Which row each row swaps with, under one turn or mirror:
The rows were stretched afterwards, more along some directions than others.
simu: [  5  -4  21  -3   0  11  11 -16   5   0  14   3  -3  -4  -6  27   9  10
 -13   7  -2]
larig: [  0 -10  -7  -3   3 -13 -14   4   4  -7  -1  16   3 -16  -2  -5  -1   2
  -5   5  -1]
zum: [ 18  10  -3 -10 -20   9 -19  -2  -8  -8   7   6   5 -12 -10   7   9  10
   6   5  -3]
Vileg: [  8   1  13 -12   5   2 -12 -21   4 -30  -4   9   2  12  14   6  -2 -12
  -6  18  -3]
kaset: [-20  -7 -21   4 -21  -8  -2  -4   3   2  -4  -2  -2  -5  10  -2 -20   5
  -4   1   7]
vepo: [  8   1  -5  -3   0  13  -6  -8 -14   0  11  -9  -1  12 -13   6   6 -11
   8  17 -11]
diro: [ -8 -20   3   0  15  -9   2 -16   9 -10  -4  -7  -4  17  11   1  -6  -9
  -7   4   1]
zek: [ 17   8  16  -3   6  24  -5 -11  -6  -7 -10   4  -5  -6 -14  21   2  -8
  -6  20 -10]
tez: [ -6  -8   3   6  11  11  -2 -19 -11  10  12  -8   9  20 -11   1  16  -6
  21   1 -25]
buti: [ 10   5  -9 -14   3   1  -6   6  -9 -21 -19   5  -4   5   1 -13   8  -8
   0   4   5]
gofam: [ -3  11   5  -9 -13  -2   4  -1   8  -2   0   4   8  -7  15   0  -8  -3
  -4 -12  -3]
vato: [-16  -1   1  10  13   2   1 -19  12   7  11 -18  -4   6  10  -2   1   0
   3  -4 -12]
pim: [  2  -9  -4  -3 -12  -8   8 -11   3  -1   4 -13  -2   7  12   1  -7  -2
  -2   7   7]
zon: [  6  -1   9  -2  13  -3   3   4  10  19   8 -15  21  18  -2   5  11   3
  -2   7  -3]
rap: [ 14  -7  17  -4   6 -17   2   6  -7  -9 -15  14  11  12 -10 -12  15   1
   4   4 -11]
gat: [-14  -5  -1   0  24   6   1 -15  15  -6  -4  -9   7  11   9  -6   3  -7
  -2  -8  -7]
tufas: [  6  -1   5  -5   2  10  -4   1 -19  -8 -17  19  -3  -2 -18   7   7  -4
   4   6 -10]
fili: [  0  -9   3  -7  -3 -13  -6   3  -5 -19 -23  14 -10   0  -1 -17  -5  -2
   0   5 -11]
Vabo: [ -4 -10   1  -3  -2  -5  -8  -7  -9 -25 -18  19  -9  -5   6  -7  -6   3
  -7  -5   6]
ruv: [-14 -14  -6  -1 -13  -2  -5 -10   5  -4  -4  -2  -4  -4   7  -7 -13   6
   8   3 -10]
Nok: [-19  -9 -21  -1  -5   3 -13 -12  -6  -7 -15 -12  -3  16   0 -11  -7  -9
  14  -1  -9]
Depi: [-15 -27   5   4   8  -3   7 -11 -15 -17  -6  12  -4  19  -9   5   1  -1
 -10   0  -1]
kodu: [14  0 21  7 -1 -7  5 -4  5 25  6 -2  7  1 -1 15  3  7  3  1  2]
zit: [ 11   3  17   2   2   8   0 -12  -3 -14  -8   8  -7  -4   3   2  -6   1
  -7  -7  -3]
mirod: [ -3   6   9   2  21   4  -3  -7  -5  11  -9   1  -7   0   7 -13   2  -8
  -4   4  -6]
lof: [ 10   9  -3 -10 -19  -1 -15 -14  -7 -24   9   7  -6  -1  10   9   1  -5
   5  19  -7]
garat: [ 16   5   9  -6  -3  11  -4 -11 -19 -21   4   1  -5  13  -1  12   4 -16
   2  20 -10]
Dad: [-15  -5 -24  -7   1   2 -19 -11 -14 -17 -12  -1   3   2 -11 -10  -3 -12
  10   3  -4]
rutaz: [  4   1  20   6 -12  -1  -5 -13   6  16  11  -3   2  -6   7  20  -4   6
   6  -1  -8]
gofa: [ 14  -7  17   2   5  -7  -4  -5 -18  -8 -18  21  -9  11 -12  -4   5  -1
  -2  27 -12]
Marol: [-10 -13  -7   0  -7  -2  13   0 -17   6   4  -1  -4  18 -10   0   4   0
  12   2  -7]
madan: [ 16   5   5  -6  -1   8 -10   3 -21 -20  -9  13 -20   4 -13  11  -6 -10
 -13  27   5]
tid: [ -1 -16  -2   8   6  -2   9 -16   2   9  11 -10   4  -2   7   0   8   1
  11  -3 -10]
nud: [  4  -1   7  -5  -8  20   4 -21 -10 -21  11  -6 -11   5  -2  15   3  -1
  -9  23 -14]
lum: [ 10  -3  10  -8 -11   2 -14 -18  -8 -20  -7   4   0  12  -2  25   2 -10
   1  17  -3]
lapot: [ -2 -13  14  -5  -2 -12   3 -10   6 -21  -4   7   5  14   5  11  -9  -4
 -23   8   7]
sukol: [ 14  -3   2  -5 -20  -8 -16   8 -20  -5   0  11  -8  -6  -7  -1   6   7
  13   5  -2]
vudem: [  8   5  -3 -12 -18  -3  -6  -8  -8 -11 -15   7   8   4 -12  15  -5  -8
   3  12   5]
Mepip: [-14  -2  -1   2 -17   1   0 -18   2  -1   2  -4  -9   2  19  10 -17   3
   3 -11  -1]
Ripaf: [  2  -1  -7   2 -17   6   7  -7  -7   4  -1 -10 -13   6   2  16 -19  -7
 -13  21  11]
Riset: [-14  -1  -1   2  20  13   1 -13   6   0   3 -12   3   1   7  -5   4   0
  -3 -17  -4]
suge: [  6   5  34   6   1  -5   5 -15   8   6   2   3  -2   2   7  20   1   4
  -5   0  -8]
Dusol: [  8  16  19  -1   0  15   3 -14  -2  16   5 -13  -5  13   2  17  -2   3
   1   1  -6]
Pibil: [ -3 -12   7   4  31   2  -3 -13  -4  11   2  -5   2  15  -6   3  18   1
   7   6 -11]
kep: [  1 -16  -9   5 -10  -2   0   5 -18  -7  -9  10 -11   7 -22  -5  -3   5
  11  10  -9]
Dof: [  3  10   5   1  -4   3 -15   8  -3  11   0   6  10   1  -5   5   1  15
   2  -4  -2]
dureb: [ 13   2   1 -12  15  -4 -12   7  -7  -3 -26  10  14  -4  -2 -20  17  -7
   6   1  -7]
giluv: [ 12  16 -11  -4 -21   9 -19   0  -9 -12   6   0  -5 -17  -2   3  -1   6
   4  14  -4]

Swapped with tez: zek
Swapped with rap: giluv
Swapped with dureb: zum

